One turn moves each row of this set onto another row. After a few examples, where does it send each row asked below?
j777: -106; -1; 154; -116; 58; 78; -199; -171; 39; -241; -127; -206; -209; 122; 155; 375; -19; -211
j494: 63; 24; 197; 45; 9; -255; 89; -390; -22; -59; -101; -167; 24; -111; -117; 77; 226; 0
j753: -62; -129; -63; -81; 69; 153; -277; -90; 126; -336; -147; 224; -19; -45; 12; 197; -401; -8
j140: -153; 15; 233; -85; 124; 112; -15; 14; 171; -224; -99; -314; 27; -209; 34; 400; -193; -49
j73: 40; -54; 182; -29; 155; -418; 18; -143; 40; -66; 27; -200; 52; 64; -153; -23; 86; -204
j254: 44; 13; 280; 20; 1; -270; 88; -241; -10; -2; 70; -202; -4; -31; 26; -165; 95; -117
j507: 74; 18; 278; 85; 176; -287; -50; -384; 94; -109; -73; -263; -152; -3; -93; 2; 112; -114
j207: -108; -107; 92; -142; 31; -89; -157; -1; 25; -190; 24; -297; 38; 114; 118; 316; 11; -257
j515: 77; -14; 4; 64; 68; -199; 19; -265; 135; -194; -88; 347; 93; -187; -228; -78; -53; 164
j317: 129; -116; 64; 111; 196; -230; -130; -312; 187; -205; -92; 157; 33; -175; -245; -171; -272; 84
j888: 47; -128; -8; 11; 181; -343; -110; -34; 215; -200; 68; 232; 132; -52; -205; -143; -190; -38
j729: 122; 55; 222; 84; 0; 27; -186; -41; 44; 162; -252; -30; 8; -115; -196; -172; -5; 147
j434: -147; 100; 126; -31; 162; 22; -232; 13; 309; -196; 44; 120; 23; -348; 86; 193; -345; 41
j648: -34; -32; 108; 84; -7; 117; -70; -144; -20; -237; -45; -274; -190; -23; 125; 371; 78; -225
j914: -111; -23; 98; -67; -109; 74; -110; -204; 33; -230; -70; -177; -37; -45; 209; 415; 163; -64
j327: -4; 121; 100; 107; 18; 303; -250; 142; 197; -79; -167; -99; -98; 1; 48; 128; 27; 146
j371: 123; -130; 39; 148; 79; -148; -81; -209; 88; -170; -61; 362; -50; -228; -216; -152; -213; -20
j602: -59; -66; -108; 52; 10; 202; -247; -33; 85; -320; -10; 257; -118; -138; 99; 247; -262; -92
j609: -84; -114; -71; -61; -15; 197; -35; 119; 149; -368; 16; 181; 34; 6; 130; 83; -288; 9
j148: -93; -181; -109; -105; 74; -13; -277; 119; 203; -333; 62; 133; 118; 10; 83; 188; -269; -97
j427: -69; -56; 478; -123; 121; -183; 145; -96; 146; -54; -246; -189; -63; -134; -180; 136; -5; -97
j566: -65; 27; 372; -72; 168; -273; -80; -92; 285; -30; -99; 260; -72; -283; -128; -76; -159; -10
j200: 79; 0; 262; 115; -31; 142; -180; 8; 128; 53; -240; -304; -45; -40; -37; 13; 144; 117
j768: -115; -101; 200; -114; -108; 90; -9; -25; 35; -202; -10; -218; -82; 108; 282; 191; 53; -174
j365: -80; -72; -99; -42; -44; 138; -179; -77; 180; -358; -69; 331; 33; -123; 103; 255; -118; 104
j466: 48; 178; 64; 78; 57; 190; -249; 103; 122; 24; -184; 175; -38; -70; -118; -62; -121; 182
j46: 77; -4; 6; 71; 94; -163; 71; -116; 96; -168; 96; 200; 123; -136; -132; -278; -251; 73
j872: 130; -109; 244; 174; 63; -235; 88; -329; -8; -84; -94; -171; -134; -105; -190; -13; 125; -150

j507 -> j777
j434 -> j566
j365 -> j515
Now these:
j207 -> j148
j729 -> j200
j602 -> j371
j609 -> j46

One turn moves each row of this set onto another row. After a few examples, where does it send each row asked below?
j697: 9; -105; -105; 300; 186; 33; 37; -11; -200; -171; 418; 205; -102; -361; -219; -249; -365; -1; -132; -45; -58; -165; 171; 66
j111: -170; -218; 95; -41; 160; -95; 6; -200; 303; -148; -117; 31; -164; -466; -252; -419; -70; 117; 176; 234; 209; -242; -97; 265
j616: -141; -200; 79; -119; 111; -85; -87; -284; 213; -45; -180; -71; -23; -479; -192; -312; 38; 80; 132; 286; 119; -307; -83; 210
j247: -32; -61; -124; 145; 93; 84; 41; -93; -29; -94; 302; 485; 91; -163; -257; -292; -351; 59; -130; 54; -115; -47; -40; 59
j810: -32; -122; -102; -10; 88; 92; 55; -127; 242; 50; 117; 346; 184; -130; -148; -80; -217; -88; -192; -156; -273; 119; -110; 2
j565: 148; -131; 84; 253; 300; 0; 35; 40; 70; -165; 221; -43; -92; -322; -46; 93; -117; -137; -170; -236; -91; -5; 304; 23
j285: -145; -218; 122; -86; 157; -121; -5; -215; 327; -89; -167; 13; -122; -459; -200; -407; -25; 79; 218; 202; 171; -198; -128; 228
j622: -124; -235; 131; -30; 213; -155; -10; -179; 237; -110; -115; -116; -217; -542; -197; -378; -15; 45; 227; 156; 191; -254; -33; 229
j712: 55; -162; -25; -18; 189; -33; 10; -107; 142; 150; 108; 45; 145; -285; -11; -1; -87; -218; -89; -309; -314; 115; 8; -71
j352: -84; -118; -153; 190; 75; 180; 77; -57; 162; -137; 273; 348; 14; -151; -262; -111; -367; 5; -307; -65; -163; -33; 35; 95
j325: 73; -94; 11; 311; 214; 119; 77; 37; 126; -282; 268; 174; -104; -211; -170; 28; -257; -15; -288; -105; -26; -50; 260; 109
j72: -162; -188; 59; -79; 108; -43; -87; -281; 223; -91; -150; -30; -47; -471; -228; -331; -16; 108; 101; 324; 147; -342; -75; 254
j445: 118; -79; 62; 26; 195; 39; 49; -88; 295; -38; 63; 294; 186; -87; -54; 39; -80; -80; -160; -145; -185; 177; 1; -11
j607: -39; -155; -117; 307; 166; 104; 59; 19; 7; -162; 344; 55; -159; -337; -201; -59; -337; -75; -276; -175; -138; -119; 228; 77
j101: 102; -137; -25; 197; 276; -106; -12; -32; -256; 1; 334; -45; -68; -462; -60; -173; -192; -152; 3; -199; -151; -98; 208; -47
j210: -141; -206; 79; -32; 135; -78; -92; -254; 150; -91; -118; -149; -122; -539; -199; -315; 14; 68; 111; 276; 150; -380; 9; 239
j65: -160; -227; 106; 8; 192; -103; 10; -174; 249; -165; -85; -53; -221; -520; -229; -390; -76; 88; 184; 210; 219; -273; -34; 260
j195: 176; -119; 110; 77; 280; -39; 22; -37; 175; -9; 88; 29; 74; -246; 29; 98; -13; -179; -104; -264; -175; 129; 146; -43
j439: -132; -209; 91; -87; 135; -99; -100; -266; 172; -42; -162; -153; -62; -541; -170; -300; 47; 50; 134; 252; 128; -330; -31; 204
j979: 47; -82; -50; -52; 124; -31; 2; -165; 22; 104; 153; 408; 253; -177; -101; -249; -177; -53; 4; -67; -230; 94; -147; -66
j559: 56; -62; 6; 166; 146; 143; 78; -42; 276; -205; 165; 393; 62; -74; -179; 7; -225; 25; -267; -52; -73; 68; 74; 78
j215: 48; -188; -44; 176; 243; -22; 21; -16; -12; 8; 245; -129; -61; -404; -47; 7; -168; -211; -149; -326; -230; -28; 214; -23
j695: -156; -193; 60; -40; 120; -63; -73; -262; 180; -123; -112; -71; -101; -499; -241; -327; -23; 105; 79; 313; 169; -389; -17; 261
j931: 118; -124; 8; -6; 238; -142; -28; -126; -113; 167; 181; 82; 155; -355; 14; -158; -77; -191; 89; -216; -252; 57; -3; -127
j479: -131; -239; 138; -90; 198; -159; -9; -211; 281; -61; -152; -78; -138; -516; -170; -379; 11; 40; 250; 166; 159; -204; -90; 211

j695 -> j439
j559 -> j565
Now these:
j352 -> j215
j931 -> j247
j285 -> j65

